128 stands for zero in the data rows.
Here are some rows, each followed by its group. Rows of different groups can look alike.
tensor([176.,  68., 147., 182.,   0., 129., 120., 149., 121., 220.,  67.,  89.,
        127.,  61.,  62., 157., 173., 147.,  49., 133.,  37., 117., 146.,  58.,
         75., 139., 139.,  58.]) r
tensor([142., 119.,  96., 112., 122., 136., 175., 102., 114., 164., 103., 113.,
         97., 139., 142., 146., 166., 120., 103.,  79., 127.,  88., 110., 120.,
        148., 131., 135., 120.]) m
tensor([120., 131., 100., 104., 117., 144., 144., 138., 109., 166., 137., 106.,
        108., 130., 114., 145., 142., 104., 108., 128., 103., 140.,  86., 128.,
         85., 132., 104., 115.]) r
tensor([141., 130., 140., 149., 104.,  77., 124., 115., 177., 116.,  60., 114.,
        179.,  69., 115.,  75., 120., 198.,  83.,  78.,  43.,  53., 121., 114.,
        156., 150., 174., 133.]) n
tensor([148., 102.,  88., 115., 134., 155., 176.,  95., 116., 171., 137., 100.,
         98., 135., 155., 149., 169., 135., 108.,  66., 120.,  79., 112., 122.,
        148., 138., 142., 115.]) m
tensor([ 85., 112., 102.,  91., 129., 140., 136., 163., 139., 117., 118., 126.,
         63., 178., 143., 127., 146.,  81., 118., 148., 174., 115., 127., 114.,
        141., 127., 102., 105.]) k
tensor([120., 139., 135., 121., 147., 124., 146., 111.,  78., 140., 142., 118.,
         96., 151., 116., 168., 156., 109., 105., 107., 134., 112., 134., 108.,
        156., 133., 127., 112.]) m
tensor([117., 149., 112., 102., 127., 108., 121., 152.,  71., 180., 128., 113.,
        108., 122., 118., 135., 123., 103.,  82., 145.,  83., 129., 103., 129.,
        108., 140., 102.,  82.]) j
tensor([128., 169., 105., 118., 119., 124., 165.,  45., 114., 121., 129., 117.,
        114., 106., 111., 142., 141., 162., 113.,  86., 163.,  47., 190., 103.,
        174., 118., 140., 136.]) m
tensor([ 84.,  88., 145., 106., 174., 135., 119., 158., 125., 123., 141., 101.,
         86., 180., 156., 164., 176.,  88., 119., 172., 146., 136., 132.,  91.,
        149., 121., 136.,  63.]) k
tensor([140., 144., 181., 146., 134., 141., 126., 139., 121., 118., 185.,  97.,
        138., 131., 129., 121., 100., 124., 137., 106., 111.,  97., 107., 163.,
        124., 134., 201., 192.]) z
tensor([107., 144., 103.,  91., 132., 110., 133., 131., 119., 148., 117., 122.,
        105., 124., 114., 118., 128., 143.,  89., 100.,  91., 103., 119., 132.,
        115., 154., 132., 104.]) n
tensor([188.,  90.,  79., 140., 102., 164., 198.,  66., 140., 170.,  71.,  99.,
        108., 129., 113., 153., 198., 133.,  90.,  22., 129.,  58., 125., 102.,
        193., 111., 161., 145.]) m
tensor([129., 138., 118.,  89.,  98., 130., 122., 160.,  91., 138., 156., 119.,
        100., 156., 136., 114., 133., 122., 115., 155., 159., 146., 119., 137.,
        150.,  92.,  76., 105.]) j
tensor([119., 140., 134., 126., 136., 118., 117., 123., 110., 146., 152., 132.,
        126., 109., 108., 129., 113., 123., 131., 111., 102., 139., 120., 148.,
         74., 157., 122., 110.]) z
tensor([125., 202., 148., 156., 149., 128., 111.,  65., 163.,  76., 170., 145.,
        155.,  75.,  92., 105.,  96., 168., 200.,  97., 168., 116., 161., 154.,
         88., 175., 143., 143.]) z
tensor([149., 153., 223., 158., 179., 124.,  92., 104., 136.,  69., 221., 156.,
        189., 124., 102., 147., 133., 141., 197., 141., 156., 207., 157., 128.,
        124., 172., 153.,  98.]) z
tensor([199., 140., 255., 243., 126., 153., 122., 131., 166.,  71., 178., 124.,
        190., 116., 161.,  91.,  59., 159., 196.,  63., 104.,  75., 139., 202.,
        165., 188., 255., 249.]) z
tensor([126., 126., 112., 111., 116., 114., 141., 106.,  78., 160., 133., 101.,
        101., 119., 108., 146., 130., 137.,  94., 103., 104.,  88., 130., 120.,
        126., 128., 124.,  95.]) m
tensor([196., 145., 210., 181.,  48., 152.,  94., 101., 227.,   0., 201., 166.,
        186., 117., 111.,  48.,  73., 255., 237., 134., 255., 235., 206., 168.,
        130., 126., 109., 186.]) z
tensor([101., 205., 122.,  86., 158., 103., 151.,  55., 216.,  64.,  98., 135.,
        173.,  76., 138.,  59., 131., 204., 108.,  62., 154.,  28., 201., 110.,
        165., 138., 186., 150.]) n
tensor([144., 146., 142., 190., 152.,  99., 120.,  94., 140.,  97., 150., 210.,
        175., 109.,  81., 106.,  72., 187., 206.,  96., 122., 187.,  84., 190.,
         96., 149., 109., 177.]) z
tensor([ 79., 116., 111., 119., 106., 170., 123., 189., 208.,  65.,  87.,  99.,
         48., 205., 202., 106., 173., 171., 133., 197., 238., 122., 179.,  89.,
        175.,  33.,  99., 115.]) k
tensor([110., 139., 121., 113., 132., 102., 157., 118.,  90., 137., 154.,  92.,
         98., 154., 101., 147., 146., 115., 120., 109., 115., 112., 118., 145.,
        154., 112., 142., 139.]) m
tensor([188., 124., 207., 236.,  82., 100.,  73.,  78., 157., 103., 174., 203.,
        238.,  26.,  42.,  99.,  62., 196., 208.,  83.,  74., 164., 177., 158.,
         53., 228., 159., 133.]) z
tensor([101.,  98.,  84., 109., 143., 148., 154., 152., 154., 157.,  74., 100.,
         86., 159., 170., 138., 174., 108., 109., 120., 121., 118., 108., 109.,
        120., 153., 134., 132.]) k
tensor([167., 132.,  74., 150., 106., 102., 182.,  69.,  95., 131., 136., 169.,
        135., 129., 107., 151., 118., 153., 139.,  74., 128.,  80., 142., 143.,
        186.,  85., 108., 100.]) m
tensor([169.,  40., 200., 191., 142.,  67., 201.,  53.,  83.,  89., 161.,  70.,
        147., 168.,  19., 163., 178., 159., 143.,  83., 112.,  61., 169., 157.,
        255.,  67., 219., 207.]) m
tensor([ 79.,  89., 153., 110., 159., 142., 121., 161., 123., 114., 116., 114.,
         98., 186., 165., 177., 188.,  14., 129., 182., 151., 143., 147.,  79.,
        170.,  57., 144.,  92.]) k
tensor([ 84.,  98., 112., 122., 126., 152., 136., 165., 165., 101.,  86.,  84.,
         57., 193., 173., 118., 160.,  89., 125., 155., 207., 123., 147., 104.,
        169., 142., 104.,  90.]) k
tensor([128., 188., 159., 139., 167., 136., 118.,  68., 159.,  69., 187., 124.,
        168.,  78.,  92., 105., 102., 167., 182.,  85., 173., 132., 189., 154.,
         88., 142., 144., 185.]) z
tensor([115., 149., 129., 114., 129., 133., 125., 134., 123., 109., 172., 129.,
        101., 141., 115., 117., 120., 122., 138., 117., 160., 146., 114., 153.,
        110., 169., 105., 154.]) z
tensor([177., 144., 194., 224., 122.,  78.,  73.,  80., 151., 117., 133., 184.,
        221.,  35.,  61., 105.,  73., 219., 185.,  96.,  74., 168., 159., 156.,
         89., 166., 155., 148.]) z
tensor([105., 186., 132.,  93., 152., 119., 129., 128., 131., 109., 131., 132.,
        109., 149., 133., 126., 164., 122.,  88., 102., 125., 122., 123., 110.,
        150., 143., 153., 142.]) n
tensor([160., 101., 143., 130.,   0., 175., 147., 163., 160., 136., 166.,  87.,
        104., 137.,  99., 132., 193., 110.,  94., 151., 189., 131., 151.,  76.,
        134., 128.,  94., 139.]) r
tensor([109., 146., 112.,  91., 122., 137., 143., 126., 122., 156., 146.,  96.,
         92., 115., 129., 144., 155., 119.,  98., 118., 128., 113., 134., 108.,
        101., 136., 125., 116.]) r
tensor([122., 146., 158., 132., 162., 122., 114., 119., 115., 118., 168., 149.,
        130., 137., 120., 145., 134., 116., 146., 122., 136., 168., 119., 140.,
        100., 147., 129., 125.]) z
tensor([175.,  78.,  32., 155., 138., 146., 139.,  67., 138.,  96.,  93., 166.,
        127., 181., 183., 102.,   7., 118., 171., 105., 116., 163.,  52., 199.,
        169.,  27.,  77., 170.]) d
tensor([113., 168.,  92.,  84., 145., 116., 134., 147.,  84., 158., 163., 133.,
        114., 142., 135., 133., 117., 133., 106., 145.,  99., 151.,  83., 152.,
        114., 102.,  89.,  98.]) j
tensor([170., 215., 202.,  80., 198., 120.,  82., 160.,  24., 146., 151., 171.,
        209., 157., 168., 176., 174.,  56., 125., 236., 106., 225., 144.,  70.,
        211.,  53., 113.,  67.]) j
tensor([ 81.,  65., 109., 123.,  91., 138., 135., 178., 193.,  86.,  92., 150.,
         67., 200., 190., 108., 166.,  96., 144., 171., 235., 113., 178.,  78.,
        186.,  94.,  95., 106.]) k
tensor([ 87., 143., 128.,  91., 163., 131., 128., 149., 109., 135., 143., 121.,
         83., 168., 154., 155., 157., 101., 117., 148., 136., 135., 118., 108.,
        123., 106., 125.,  75.]) k
tensor([173.,  99.,  84., 168., 120., 128., 185.,  47.,  88., 129., 107., 195.,
        145., 126.,  89., 151., 111., 147., 174.,  70., 125.,  72., 114., 143.,
        199.,  99., 111., 146.]) m
tensor([ 85.,  89., 119.,  94., 137., 159., 132., 177., 170.,  85., 116.,  99.,
         71., 194., 170., 111., 161.,  91., 134., 154., 221., 109., 129., 102.,
        172., 119., 105., 111.]) k
tensor([155., 147., 107., 137., 115., 138., 173.,  77., 101., 123., 114., 168.,
        131., 137.,  97., 149., 112., 131., 141.,  82., 125.,  83., 110., 142.,
        171., 121., 105., 167.]) m
tensor([ 75., 121., 116., 119., 141., 134., 129., 159., 118., 146., 122., 104.,
         82., 125., 159., 139., 148., 107., 123., 120., 128.,  98., 126., 137.,
        124., 134., 124.,  93.]) k
tensor([124.,  99., 109., 102., 145., 142., 123., 113.,  98., 117., 124., 142.,
         93., 176., 140., 150., 113., 100., 125., 138., 138., 153.,  83., 127.,
        131.,  96., 114., 128.]) d
tensor([177.,  84.,  81., 193.,  84., 158.,  92.,  79., 109., 133.,  12., 144.,
        133., 135., 143., 117.,  34.,  81., 121., 108.,  83., 123., 112., 134.,
        126.,  85., 118.,  65.]) d
tensor([125., 136., 156., 103., 104., 133., 149., 153., 142., 126., 106.,  79.,
        106., 147., 145., 101., 125., 127., 103.,  80.,  90.,  44., 122., 136.,
        174., 128., 223., 170.]) n
tensor([ 90., 119.,  98., 109., 131., 123., 125., 156., 114., 158., 101., 120.,
         90., 136., 136., 138., 141., 122.,  97., 145., 103., 112., 120., 116.,
        115., 120., 123., 116.]) k
tensor([ 85., 108., 162., 126., 187., 140., 118., 157., 132., 107.,  94., 110.,
         97., 183., 173., 168., 182., 110., 119., 191., 154., 139., 144.,  73.,
        150.,  58., 145.,  46.]) k
tensor([117., 156., 107.,  66., 124., 118., 129., 157.,  94., 140., 146., 128.,
         97., 155., 141., 122., 131., 127.,  98., 139., 145., 146., 116., 133.,
        136., 118.,  82., 110.]) j
tensor([ 88., 116., 116.,  95.,  98., 150., 132., 178., 177.,  86.,  84., 120.,
         61., 198., 163., 113., 149.,  78., 121., 171., 219., 114., 162.,  90.,
        158., 120.,  99.,  90.]) k
tensor([138., 168., 132., 153., 155., 126., 120., 109., 140.,  98., 160., 192.,
        156., 112., 105., 109.,  74., 191., 190., 101., 113., 188., 110., 184.,
         92., 159., 110., 184.]) z
tensor([167., 156., 207., 181., 138., 135., 124., 139., 141., 101., 172., 139.,
        168., 129., 154., 110.,  81., 136., 152., 109., 108.,  87., 128., 175.,
        149., 193., 236., 191.]) z
tensor([133., 123., 119.,  90.,  52., 173., 140., 159., 135., 148., 146.,  81.,
         86., 144., 108., 138., 172.,  98.,  94., 138., 160., 136., 128.,  99.,
        119., 133., 102.,  93.]) r
tensor([117., 199., 119.,  84., 158., 121., 122., 123., 102., 150., 140., 114.,
        128., 108., 158., 121., 117., 131., 106., 150., 131., 114., 163., 117.,
        122., 117., 110., 125.]) j
tensor([135., 111., 159., 120., 111., 158., 128., 153., 108., 163., 156.,  95.,
        111., 137., 129., 181., 197.,  80., 103., 142., 123., 154., 115.,  66.,
        114.,  99., 135.,  90.]) r
tensor([199.,  81.,  87., 135.,  99., 174., 215.,  52., 148., 171.,  32., 123.,
        111., 120., 107., 149., 192., 164.,  94.,  14., 126.,  40., 135.,  96.,
        188., 128., 164., 153.]) m
tensor([114., 159.,  87., 101., 139., 106., 148., 117., 145., 128., 100., 167.,
        116., 130., 122.,  99., 123., 167., 128.,  96.,  99., 118., 103., 159.,
        125., 136., 121., 146.]) n
tensor([ 79., 116., 140.,  98., 178., 130., 122., 163., 120., 125.,  97., 125.,
         88., 177., 164., 164., 170.,  99., 123., 165., 144., 134., 138.,  88.,
        133., 107., 133.,  67.]) k
tensor([ 83.,  80.,  70., 137., 154., 132., 147., 153., 159., 114.,  65., 114.,
         97., 169., 166., 133., 119., 126., 156., 174., 121., 128.,  98., 129.,
        121., 110., 108., 111.]) k
tensor([140., 131., 234., 175., 170.,  75., 116., 113., 147.,  52., 176., 116.,
        195., 133.,  73., 103.,  99., 189., 214., 121., 104., 194., 154., 214.,
        130., 160., 191., 199.]) z
tensor([141., 127., 146., 117., 132.,  77., 124., 118., 111., 144., 131., 156.,
        165.,  93.,  56., 122.,  88., 136., 136., 135., 137., 143., 108., 132.,
         88., 136., 123., 168.]) z
tensor([152., 142., 178., 181., 141., 108.,  88., 101., 125., 119., 147., 117.,
        189.,  71.,  50., 111., 101., 151., 159., 105.,  87., 156., 156., 155.,
         68., 195., 135., 139.]) z
tensor([154., 145., 178., 158., 102., 128., 112., 117., 173.,  54., 211., 139.,
        149., 132.,  95.,  86.,  98., 191., 199., 122., 220., 182., 182., 163.,
        125., 128., 106., 140.]) z
tensor([131., 144., 122., 110., 130., 101., 115., 157.,  64., 188., 132., 107.,
        124., 107., 135., 131., 121., 130.,  79., 154.,  71., 138., 115., 134.,
        122., 126., 102.,  95.]) j
tensor([198.,  30., 173., 181.,   0., 126., 115., 147., 140., 237., 157.,  40.,
        178.,  26.,   2., 167., 210., 164.,  62., 126.,  16.,  97., 197.,  28.,
         93., 152., 154.,  96.]) r
tensor([ 97.,  74., 118., 160., 128., 136., 110., 161., 140., 151.,  51., 129.,
        128., 123., 134., 138., 146., 120.,  84., 162.,  88.,  85., 170.,  86.,
        151.,  85., 144., 115.]) k
tensor([143.,  39., 141., 173., 153., 122., 136., 111., 130.,  78., 106., 137.,
        133., 211., 141., 117.,  72., 118., 154., 139., 112., 156., 112., 193.,
        182.,  50., 165., 161.]) d
tensor([129., 155., 119.,  97., 123., 109., 115., 149.,  66., 183., 139., 105.,
        118., 112., 123., 134., 115.,  95.,  93., 143.,  75., 133., 108., 133.,
        117., 148., 102.,  78.]) j
tensor([134., 183., 176., 183., 165., 117., 103.,  46., 188.,  59., 190., 133.,
        193.,  54., 106.,  94.,  80., 149., 213., 101., 182., 122., 198., 145.,
         65., 221., 161., 185.]) z
tensor([142., 149.,  98.,  76.,  92., 117., 117., 162.,  91., 133., 141., 113.,
        108., 157., 145., 103., 132., 114., 109., 166., 175., 157., 120., 130.,
        155., 107.,  64., 173.]) j
tensor([181.,  78.,  89., 172.,  95., 145.,  96.,  77., 110., 134.,  40., 170.,
        156., 133., 128., 119.,  39., 124.,  81., 135.,  86., 117., 124., 126.,
        143.,  80., 117., 117.]) d
tensor([ 78., 145.,  98.,  91., 167., 135., 136., 133., 136., 130., 104., 106.,
         86., 137., 156., 133., 141., 118., 110., 127., 145.,  96., 146., 116.,
        115., 132., 127., 127.]) k
tensor([ 70.,  77., 199., 140., 222., 173., 102., 171., 152.,  81.,  89., 122.,
        110., 207., 152., 186., 211.,  21., 135., 227., 178., 148., 199.,  34.,
        183.,  68., 161.,  57.]) k
tensor([ 89.,  75.,  57., 114., 166., 144., 142., 157., 155., 108.,  78., 175.,
        104., 169., 158., 132., 126., 115., 151., 162., 129., 123., 115., 132.,
        153.,  67., 107., 120.]) k
tensor([175., 107., 115.,  56.,  75.,  21., 128., 151.,  36., 212., 104., 136.,
        190.,  90.,  44., 119.,  83., 124.,  54., 211., 110., 128.,  67., 106.,
        143.,  54.,  81., 162.]) j
tensor([156., 133., 179., 185., 141., 108.,  90.,  97., 139., 117., 122., 146.,
        200.,  62.,  85., 110.,  88., 176., 151., 107.,  85., 169., 152., 154.,
         63., 196., 144., 152.]) z
tensor([219.,  72., 189., 144., 113.,  10., 102.,  64., 132., 104., 127., 236.,
        255.,  21.,   3.,  86.,  22., 255., 178., 164., 177., 150., 129., 152.,
         65., 129., 146., 114.]) z
tensor([ 63.,  55., 158., 136., 180., 101., 149., 183., 162.,  77., 151.,  85.,
         81., 200., 177., 131., 167., 131., 147., 190., 116., 131., 171., 142.,
        202.,  66., 195., 170.]) k
tensor([ 97., 123., 164., 151.,  98.,  91., 128., 153., 206.,  87., 100., 179.,
        137.,  21., 155.,  72., 157., 255., 138.,  24., 112.,  15., 147., 170.,
        155., 104., 191.,  91.]) n
tensor([113., 173.,  71., 104., 141., 110., 143., 118., 143., 117., 132., 165.,
        127., 130., 118., 100., 113., 153., 119.,  86.,  95., 122.,  73., 156.,
        117., 160., 123., 155.]) n
tensor([101.,  89., 113.,  85., 124.,  79., 137., 153., 113., 157., 104., 145.,
        119., 133., 116., 138., 122.,  80.,  82., 169., 139., 106., 114.,  96.,
        141., 104., 117., 134.]) k
tensor([162., 111., 181., 210., 117., 103.,  83.,  86., 130., 100., 127., 170.,
        192.,  61.,  81., 112.,  91., 137., 176., 111.,  87., 164., 148., 147.,
         58., 195., 137., 123.]) z
tensor([141., 118.,  90.,  89., 131., 130., 150., 150., 105., 184., 131.,  94.,
        112., 135., 150., 132., 154., 132.,  90., 125.,  95., 145.,  77., 137.,
        126., 158., 111., 152.]) j
tensor([ 91.,  94.,  97.,  93., 124., 145., 134., 165., 146., 111., 108., 114.,
         73., 176., 148., 122., 149., 100., 121., 145., 181., 119., 142., 114.,
        152., 130., 103., 113.]) k
tensor([ 86., 102.,  80.,  98., 154., 120., 140., 155., 140., 126.,  84., 159.,
         98., 162., 151., 131., 126.,  50., 137., 149., 120., 129., 110., 130.,
        121., 150., 102., 143.]) k
tensor([ 81.,  76.,  69., 186., 182., 132., 148., 154., 193., 104.,  51., 192.,
        125., 176., 162., 118., 118., 132., 174., 194., 133., 142., 120., 125.,
        176.,  80., 102.,  71.]) k
tensor([127., 152., 115., 102., 121., 109., 117., 145.,  75., 175., 128., 109.,
        114., 117., 130., 131., 120., 108.,  85., 146.,  73., 133., 111., 130.,
        115., 109., 102.,  72.]) j
Which 4 groups are nearest to each row below, nearest first, going by the average distance to the group's rows?
tensor([191.,  96.,  70., 172., 109., 135., 192.,  28.,  82., 118.,  97., 223.,
        156., 126.,  37., 154.,  95., 207., 150.,  61., 130.,  61., 109., 137.,
        198.,  86., 105., 184.]) -> m d n z
tensor([ 78., 109.,  68., 121., 152., 132., 140., 155., 143., 121.,  90., 184.,
        103., 160., 161., 131., 125.,  93., 149., 138., 123., 126.,  95., 132.,
        135., 122., 100.,  64.]) -> k j d n
tensor([131., 127., 136.,  94., 121.,  73., 130., 120., 104., 144., 135., 151.,
        139., 105.,  82., 125.,  98., 131., 121., 123., 134., 139.,  87., 142.,
         95., 139., 119., 150.]) -> j n m z
tensor([ 97., 178., 150.,  93., 160., 128.,  67., 194.,  92., 138., 143., 114.,
        114., 153., 162., 135.,  95., 113.,  96., 170., 101., 143., 133., 121.,
        117., 106., 124., 125.]) -> j k n r
tensor([126., 193., 171., 146., 159., 151., 109.,  53., 176.,  67., 151., 150.,
        185.,  65., 104.,  94.,  95., 212., 196.,  91., 179., 125., 187., 153.,
         71., 200., 153., 221.]) -> z n m j
tensor([193.,  69., 150.,  87.,   0., 203., 140., 179., 199., 120., 155.,  27.,
         99., 139.,  80., 139., 224., 127.,  83., 142., 228., 130., 196.,  37.,
        154., 153.,  95.,  54.]) -> r k m j
tensor([152., 122., 120., 139., 137., 149., 141., 109., 166., 133., 133., 129.,
        141., 116., 126., 116., 141., 158., 151.,  86., 126., 156.,  67., 157.,
         85., 191., 150., 170.]) -> n z m j
tensor([164., 244., 118.,  60., 158.,  91., 113., 105., 105., 134., 124., 111.,
        216.,  73., 163., 103., 110., 207., 111., 152., 148., 105., 186., 110.,
        155.,  97., 112., 118.]) -> j n m z
tensor([126., 173., 112.,  88., 136., 112., 123., 123., 100., 148., 134., 159.,
        151.,  95., 158., 117., 119., 119., 110., 151., 132., 103., 161., 134.,
        149., 150., 108.,  98.]) -> j n m k
tensor([155., 194., 133.,  69., 181., 112., 119., 101., 101., 136., 144.,  99.,
        206.,  69., 201., 105., 106., 112., 130., 163., 147., 114., 181., 107.,
        168.,  34., 114., 199.]) -> j n m k
Which 5 groups are nearest to each row below, nearest first, going by the average distance to the group's rows?
tensor([ 85., 112., 127., 107., 166., 140., 124., 158., 118., 126., 123., 126.,
         89., 175., 158., 160., 166.,  48., 123., 155., 141., 139., 130.,  94.,
        133., 110., 130.,  78.]) -> k j r m d
tensor([177., 161., 136.,  78.,  48., 123., 108., 182.,  97., 113., 173.,  99.,
        143., 162., 170.,  87., 122., 108., 107., 206., 203., 176., 138., 129.,
        197.,  81.,  43., 165.]) -> j k r d m
Which 4 groups are nearest to each row below, nearest first, going by the distance to the group's nearest row?
tensor([154., 156., 177., 173., 120.,  99.,  88.,  90., 132., 116., 110., 131.,
        179.,  63.,  70., 112.,  83., 158., 156., 102.,  86., 154., 137., 160.,
         92., 171., 143., 145.]) -> z n m j
tensor([145., 138., 107.,  58.,  85., 130., 118., 169.,  94., 122., 161.,  89.,
        110., 160., 143., 105., 128., 108., 104., 166., 166., 164., 125., 134.,
        143., 117.,  62.,  99.]) -> j r k z
tensor([ 83., 121., 129., 121., 181., 149., 122., 155., 120., 125., 145., 127.,
         93., 180., 155., 163., 171.,  63., 115., 165., 142., 140., 134.,  87.,
        139., 113., 134.,  80.]) -> k r m d
Which 4 groups are nearest to each row below, nearest first, going by the distance to the centre of the group?
tensor([156., 184., 199.,  81., 161., 113.,  86., 168.,  23., 132., 177.,  98.,
        170., 155., 168., 171., 166.,  17., 108., 215., 115., 203., 126.,  88.,
        174.,   2., 111.,  86.]) -> j k r d
tensor([143., 137., 185., 155., 145., 137., 131., 140., 122., 120., 170., 112.,
        135., 132., 134., 117.,  94., 151., 142.,  99., 106., 108., 102., 165.,
        121., 135., 204., 184.]) -> z n m j
tensor([212.,  96., 136., 215., 120., 178., 137.,  60., 221., 111., 129., 138.,
        185.,  79., 120., 100., 148., 207., 203.,  44., 131., 169., 133., 165.,
         78., 215., 171., 189.]) -> z n m d
tensor([136., 160., 168.,  88., 180., 109., 104., 166.,  48., 152., 218., 145.,
        138., 154., 146., 164., 164.,  40.,  90., 195., 114., 188., 110., 103.,
        151.,  79., 109.,  48.]) -> j k r m
Which 5 groups are nearest to each row below, nearest first, going by the distance to the group's nearest row?
tensor([119., 153.,  98.,  67., 106., 126., 127., 157.,  91., 144., 150., 113.,
         95., 156., 148., 118., 130., 125., 105., 149., 148., 151.,  97., 138.,
        132., 117.,  82., 108.]) -> j r k d z
tensor([125., 200., 115.,  89., 161., 124., 115., 111., 102., 152., 107.,  89.,
        147., 104., 164., 116., 114., 135., 103., 152., 130., 112., 159., 122.,
        130.,  98., 112., 134.]) -> j k r n m
tensor([207., 104., 109.,  51.,  44.,   0., 122., 169.,  11., 244., 118., 172.,
        218.,  67.,  58., 116.,  71.,  78.,  66., 255., 103., 148.,  69.,  95.,
        148.,   6.,  80., 185.]) -> j k z d r
tensor([128., 117.,  89., 125., 127., 140., 118., 112., 103., 159., 101., 119.,
        101., 142., 131., 130.,  91.,  92., 105., 119., 100., 120.,  99., 140.,
        118., 125., 110.,  91.]) -> r k j m n
tensor([139., 179.,  87., 105., 110., 108., 134., 151.,  71., 153., 144., 216.,
        173., 134., 131., 120., 100., 113., 132., 191.,  78., 173.,  74., 157.,
        102.,  98.,  64.,  77.]) -> j r z d n
tensor([200.,  29., 132.,  82.,   0.,  56., 150., 146., 111., 229., 111., 109.,
        194.,  52.,   0., 160., 147., 114.,  48., 184., 121., 102., 113.,  21.,
         95.,  20., 130., 137.]) -> j r k z m
tensor([156., 158., 202., 173., 126., 124., 126., 135., 137., 106., 162., 104.,
        151., 132., 129., 112.,  94., 133., 154.,  99., 110.,  90., 110., 171.,
        145., 165., 230., 148.]) -> z n m k r
tensor([ 71., 142., 110., 121., 182., 141., 135., 128., 160., 105.,  84.,  75.,
        100., 134., 164., 128., 153., 136., 135., 132., 161.,  71., 171.,  99.,
        129., 149., 142., 103.]) -> k r n j m
tensor([144., 191., 202., 184., 164., 144., 101.,  22., 202.,  26., 128., 123.,
        220.,  41.,  75.,  85.,  76., 134., 215.,  80., 199., 124., 210., 169.,
         88., 177., 171., 194.]) -> z n m j k
Which 5 groups are nearest to each row below, nearest first, going by the distance to the centre of the group?
tensor([ 62., 105., 132., 147., 144., 142., 122., 178., 158., 133., 130., 114.,
        101.,  98., 193., 132., 164.,  82., 132., 115., 142.,  81., 169., 127.,
        115., 105., 142.,  86.]) -> k n r j m
tensor([147., 115., 122., 145., 138., 159., 110., 103., 104.,  96., 102., 146.,
        113., 191., 185., 156., 106.,  76., 127., 150., 154., 169.,  88., 120.,
        148.,  84., 116., 120.]) -> d k j m r
